Some points:
[-2.8  0.2  2.3 -0.5  2.4  0.7  0.7  0.1  1.1 -2.  -1.   0.6  0.5  1.2
 -1.  -1.7]
[ 1.7 -1.4  2.1  0.9 -0.3  1.7  3.1 -0.5 -0.1 -1.3 -1.6  0.5  1.1  0.5
 -0.5 -1.1]
[ 2.6 -2.4  1.   1.1 -1.3  1.2  2.8 -0.8  0.8 -0.8 -1.2 -1.1  0.1  0.8
  1.4 -2.2]
[ 0.7  0.1  0.1  0.   0.2 -0.4  1.3  0.3 -1.3 -0.1  0.7 -0.5  0.5  0.2
 -0.9  0.4]
[ 1.6 -1.5  2.   0.4 -0.8  1.8  2.6 -0.4 -0.4 -0.7 -1.  -0.3  1.5  1.
 -0.2 -0.9]
[-1.7 -1.9  2.4 -1.1  2.8  0.2  0.5  0.5 -0.9 -1.  -0.7  0.8  0.   2.3
 -2.6  0. ]
[ 0.6 -1.2  1.8  0.5  1.8  0.9  2.2 -0.1  0.6 -0.1 -0.6 -0.7  1.   0.7
 -0.7 -1. ]
[-0.5  1.1  1.   1.3  1.6  0.7  0.9  1.4  0.1 -0.4 -0.1 -2.   0.  -0.7
  0.6 -0.5]
[-1.1 -0.3  1.1 -0.8  0.   1.2  0.3 -0.2  1.1 -1.4 -0.8  0.6  0.5  0.
 -0.1 -1.2]
[ 0.7 -2.1  1.4 -0.2 -1.8  1.5  0.3 -0.7  0.  -0.6  0.3  0.2 -0.7  1.4
  0.7 -1.6]
[ 1.6 -2.3  2.1 -0.4 -0.6  1.5  1.7 -1.1  0.1 -0.8 -0.4  0.   0.4  1.1
  1.1 -1.5]
[ 0.7 -0.4 -1.3 -0.7 -1.9 -0.3 -1.8  0.1  1.3  1.1  0.7  0.7 -1.3 -0.1
  0.1  0. ]
[ 0.3 -0.1 -0.3 -0.5  2.  -0.6  0.2 -0.5  1.7  0.6 -1.1 -0.2 -0.2 -0.2
 -0.7  0. ]
[ 1.7  0.2 -2.6  0.2 -2.2 -1.4 -1.3  0.1  0.4  1.1  0.   0.6  0.5 -0.4
  0.3  1. ]
[-1.3 -0.1 -0.4 -0.6 -1.  -0.1 -2.1  0.8 -1.2  0.4  0.2  1.9 -1.1  0.1
 -0.9  1.5]
[ 1.8 -0.2 -1.2  0.1 -2.1 -0.1 -1.7 -0.2  1.8  1.5  0.2  0.8 -1.   0.3
  0.3  0.2]
[ 1.5  0.1 -1.1  0.3 -2.1  0.  -0.5 -0.8  0.7  0.5  0.1  0.2 -0.6 -1.
  0.9  0.1]
[-0.3 -2.6  2.  -1.6  0.   1.4 -0.3 -0.2 -1.  -1.  -0.2  1.5  0.1  1.4
 -2.   0.7]
[-0.2  1.  -2.4 -0.3 -1.7 -0.6 -2.3 -0.7 -0.5  1.   1.1  0.5 -0.1 -0.8
  0.1  1.3]
[ 1.6 -2.4  1.2 -0.7 -1.9  1.3 -0.3 -1.1 -0.6 -0.5  0.6  0.9 -0.2  1.7
 -1.   1. ]
[ 0.   0.1 -0.7  0.4  1.4 -0.8  0.9  0.3 -1.5  0.3  0.8 -1.4  0.9 -0.1
 -1.2 -0.1]
[ 1.4 -2.9  1.2  0.7 -0.3  1.5  1.9 -1.4  0.5 -0.6 -0.2 -0.2  0.2  1.2
  1.4 -1.1]
[-1.6  1.2 -1.7 -1.3  1.7 -1.5 -1.1  0.4  0.   0.7  1.   0.7 -0.8 -0.1
 -1.3  0.4]
[-1.9  1.1 -1.4 -1.4  1.  -1.  -1.4  0.5 -0.4  1.2  0.7  1.   0.  -0.5
 -0.5  1. ]
[-1.3 -0.5  0.5 -0.2  0.   0.2 -0.4 -0.1 -2.3  0.1  0.1  0.3 -0.5 -0.3
 -0.5  1.1]
[-1.1 -0.8  1.1  0.1 -1.1  0.9 -0.2 -0.1 -2.3 -0.9  0.   1.3 -0.1  0.6
 -0.3  0.9]
[-1.9  1.4 -0.8 -0.2 -0.8 -0.8 -1.1 -0.2 -1.8  0.3  0.7  1.4  0.  -0.6
  0.   1.9]
[-3.1  0.3  2.6 -0.9  2.3  0.4  0.8 -0.1  0.5 -1.7 -1.2  0.8  0.3  0.6
 -1.8 -1.2]
[ 1.3  1.8 -1.4  0.9 -0.1 -1.4 -1.7  0.8  0.5  0.7  0.5 -1.6  0.1 -2.2
  2.5  0.3]
[-0.7 -1.3  1.6 -0.5 -1.   1.3  0.2 -0.1 -2.7 -1.6  0.1  1.6  1.1  1.
 -0.5  0.9]
[-1.   0.2 -1.5 -0.4 -0.9 -0.7 -1.2  0.1 -1.   0.   0.4  0.5 -0.2  0.3
 -0.2  1.9]
[-3.5  1.3 -0.7 -1.4  2.6 -1.5 -1.   1.1 -2.1 -0.8  0.1  0.6  1.2 -0.4
 -1.1  1.8]
[-0.2 -0.6 -0.4  0.5 -1.7  1.2 -0.5  0.5 -0.9  0.9  1.   0.2 -1.3 -0.6
  0.   1.2]
[-0.7  2.8 -1.3 -0.1  0.4 -1.4  0.3  0.9 -0.6 -0.2  0.5 -1.3  0.9 -1.5
  0.7  0.2]
[ 0.6 -0.2  0.1  0.4  0.6 -0.3  1.4  0.5 -0.6 -0.2  0.6 -1.4  0.4  0.
 -0.4 -0.3]
[-1.   0.8 -0.8 -0.8 -0.6 -1.2 -1.5  0.2 -1.6 -0.6  0.6  0.7  0.2 -0.6
 -0.2  2.3]
[-0.6 -0.7  1.6 -0.7  0.2  0.4  1.  -0.8  1.1 -1.2 -1.3  0.6 -0.2  0.4
  0.5 -1. ]
[ 0.8 -1.5  0.   0.  -1.1  0.7 -0.2 -0.6 -1.5  0.5  0.1  0.1 -0.3  0.7
 -0.3  0.9]
[ 0.8  3.  -1.9  0.5  0.3 -0.8 -0.5  0.9  0.8  0.6  0.4 -2.2 -0.7 -2.4
  2.1 -0.2]
[-1.4  2.2 -0.8  0.3  1.  -1.3 -0.4  0.7  0.6  0.   0.  -1.3  0.6 -1.9
  1.3 -0.4]
[ 1.9  0.6 -0.8  1.1  0.4 -0.3  0.5  0.4  0.2  0.8  0.2 -2.3  0.5 -1.3
  1.5 -0.8]
[ 0.7 -1.9  2.3  0.7 -0.1  1.9  2.4 -0.8 -0.5 -1.2 -0.7  0.1  0.7  1.2
  0.2 -1.3]
[ 1.5 -0.1 -1.7  0.2 -3.1 -1.  -1.1 -0.3  0.2  0.7  0.7  0.8 -0.5  0.
  0.3  0. ]
[-0.9  0.  -0.2  0.2 -0.7  0.5 -1.9  0.4  0.5  0.4  0.3  2.  -1.9  0.3
 -0.8  0.8]
[ 0.   0.3 -0.3  0.6  0.9 -1.1  0.9 -0.4  1.7  0.  -1.3  0.5 -0.5 -0.3
  0.4 -0.7]
[-0.8  0.1 -0.4 -0.8 -1.3  0.3 -1.5 -0.1  0.3  0.  -0.2  1.4 -0.4  0.9
 -0.7  0.5]
[ 1.8 -0.3 -1.5  0.9 -1.5  0.2 -0.6 -1.1  1.1  1.3 -0.5 -0.3 -0.4  0.1
  0.9  0.1]
[ 0.3  3.  -1.9  0.9  0.  -0.9 -0.8  0.5  1.3  1.1  1.  -2.3 -0.8 -2.5
  2.5 -0.8]
[ 2.1  0.  -1.4  1.8 -0.2 -0.7  0.6  0.3 -0.3  0.7  1.2 -1.7 -0.1 -0.3
 -0.2  0.2]
Along one direction, these points spread out more than along any other. Where along it does each point below lie, from 0 to 9? The average is between 4 and 5, and the first point in the table lies past the average.
[ 0.   0.  -0.1  0.   1.1 -0.5  1.2  0.5 -1.3  0.   0.7 -0.8  0.8 -0.2
 -0.7  0.4] -> 5
[-0.2  0.5  0.   0.1  3.4 -1.1  0.3  0.8  0.3  0.7  1.3 -1.9  0.1 -0.1
 -1.8 -0.5] -> 4
[ 0.1 -0.8  1.1  0.1  0.3  1.   0.4 -0.6  1.3 -0.8 -1.3  0.6  0.2  0.8
  0.3 -1. ] -> 6
[-0.1  0.3 -1.2 -0.3 -1.7 -0.5 -0.9  0.2 -0.1 -0.8 -0.1  2.   0.  -0.5
  0.2  1.6] -> 3
[-1.4  0.9 -0.9 -0.1 -1.2  0.  -2.   1.  -1.   0.4 -0.2  2.1 -0.6  0.
 -0.3  2.3] -> 3
[-1.   0.5 -1.6 -0.7 -0.5 -1.7 -2.1  0.  -1.   0.3  1.   0.7 -0.4  0.4
 -0.3  1.5] -> 3
[ 1.  -0.6 -0.2  0.7 -0.2  0.   1.2 -0.7  0.7 -1.  -0.8 -0.4  0.4 -0.2
  0.3 -0.9] -> 5
[-1.1  0.1  0.1  0.1 -1.3  0.4 -1.5  0.4  0.7  0.2 -0.3  1.4 -1.   0.1
 -0.8  0.5] -> 4
[ 1.2 -0.4 -0.7 -0.4 -1.4  0.  -0.7 -0.4 -1.3  0.9  0.6 -0.3 -0.3 -0.4
  0.7  1.4] -> 4
[ 0.5  0.2 -0.3  0.6  0.9 -0.7  0.2 -0.3  2.   0.8 -0.9  0.1 -0.3 -0.3
 -0.8 -0.7] -> 4
[-0.7  0.2  0.9 -1.   2.1 -0.2  0.  -0.1 -0.9  0.3  0.6  0.2  0.8  0.5
 -0.9  1. ] -> 5
[-0.5  0.6 -1.2 -0.9 -2.1  0.4 -2.4  0.2 -0.4  2.2  0.7  1.3 -1.5 -0.6
 -0.4  1.4] -> 3
[-2.3  0.6  0.  -0.8 -1.1  0.  -1.8  0.2 -1.3  0.5  0.4  2.2 -0.6  0.
 -0.2  1.7] -> 3
[ 1.6 -0.1  0.8 -0.8 -1.3  0.8  0.4 -1.2  0.8 -0.8 -0.5 -0.5  0.6  0.2
  1.1 -1.2] -> 5
[-0.9 -0.4 -0.7 -0.5 -0.6  0.2 -0.6  0.   0.2  0.1 -0.1  1.6 -0.4  0.2
 -0.7  0.4] -> 4
[ 1.2 -0.5  1.6  0.5  1.6  0.9  2.7 -0.4  0.8 -0.2 -1.  -0.6  0.9  0.6
  0.  -1.5] -> 7
[ 0.5 -0.9  0.4 -0.5  0.3  0.9  0.6 -0.1  0.7 -0.5 -0.6  0.1  0.3  0.9
  0.2 -1.3] -> 6
[-1.6  0.9  0.3  0.1  4.3 -1.3  1.2  1.7 -0.3 -0.5  0.6 -0.9  0.8  0.5
 -1.1 -0.6] -> 5
[ 1.9  0.1 -1.8  0.7 -2.4 -0.7 -1.2 -0.5  0.4  1.2  0.5  0.2 -0.4 -0.6
  0.3 -0.1] -> 3
[-0.2  0.8  0.2 -0.2  3.3 -0.4  0.8  0.4  0.9  1.3  1.5 -1.5  0.1  0.4
 -1.7 -0.4] -> 4
[-1.1 -0.5  0.9  0.2 -0.6  0.4  0.3 -0.8  0.2 -1.7 -1.3  0.6  0.5  0.3
  0.   0.1] -> 6
[-0.6  2.3  0.8  0.6  3.8  0.   0.8  0.9  0.9  0.3  0.2 -2.2  0.1 -0.5
  0.7 -1.4] -> 4
[-0.4 -0.2  0.9 -0.2  1.4 -0.6  0.2 -0.5  1.7 -0.6 -0.5  0.2 -0.2  0.7
 -0.2 -1.1] -> 5
[-0.3 -0.6  1.7 -0.5 -0.1  0.2  0.5 -0.4  1.3 -0.6 -1.4  0.4  0.1  0.8
  0.1 -1.3] -> 6
[-0.6  1.4  1.   2.   0.9  0.   1.6  1.1 -0.3 -0.8 -0.6 -1.7  0.7 -0.5
  1.6 -0.9] -> 5
[-0.8  1.6 -1.8 -0.8  0.9 -1.4 -0.5  0.7 -0.5  0.5  0.7 -0.3  0.  -1.5
  0.   0.9] -> 2
[ 2.4 -0.1 -0.9  0.8  0.3 -0.4  0.2  0.5 -0.3  0.4  0.7 -1.4 -0.2 -0.6
  0.1  0.8] -> 4
[ 1.3  1.8 -2.7  1.  -0.3 -1.6 -0.9  0.9  0.4  2.3  0.7 -1.2 -0.5 -1.8
  0.6  0.3] -> 2
[-1.3 -1.   1.3 -0.8  0.1  0.9  0.9 -0.4  0.6 -1.4 -0.7  0.6 -0.1  1.3
  0.  -1.2] -> 6
[-1.4 -0.9  0.9  0.2 -0.4  0.8 -0.4 -0.1 -1.5 -0.3  0.6  0.3  0.   0.9
 -0.5 -0.3] -> 5
[ 0.9 -0.4 -0.7 -0.2 -1.   0.2 -0.4 -1.6  1.   0.5 -0.2 -0.3 -0.8  0.1
  0.7 -0.4] -> 4
[ 0.1  1.2  1.2  0.8  2.1  0.4  1.3  1.3  0.6 -0.2 -0.2 -2.2  0.7 -0.7
  1.3 -1.1] -> 5
[ 2.2 -2.4  0.7  1.3 -1.8  1.2  1.  -1.2  0.6  0.3 -0.1 -1.   0.7  0.9
  0.9 -1.8] -> 6
[ 2.  -0.5  0.1  0.  -1.5  0.   0.  -1.3  0.7  0.2 -0.5  0.2  0.   0.1
  0.6 -0.3] -> 5
[-0.9  2.6 -0.8  0.1  1.2 -0.9 -0.3  1.4  0.4 -0.2 -0.4 -1.2  0.3 -2.6
  1.5  0.7] -> 2
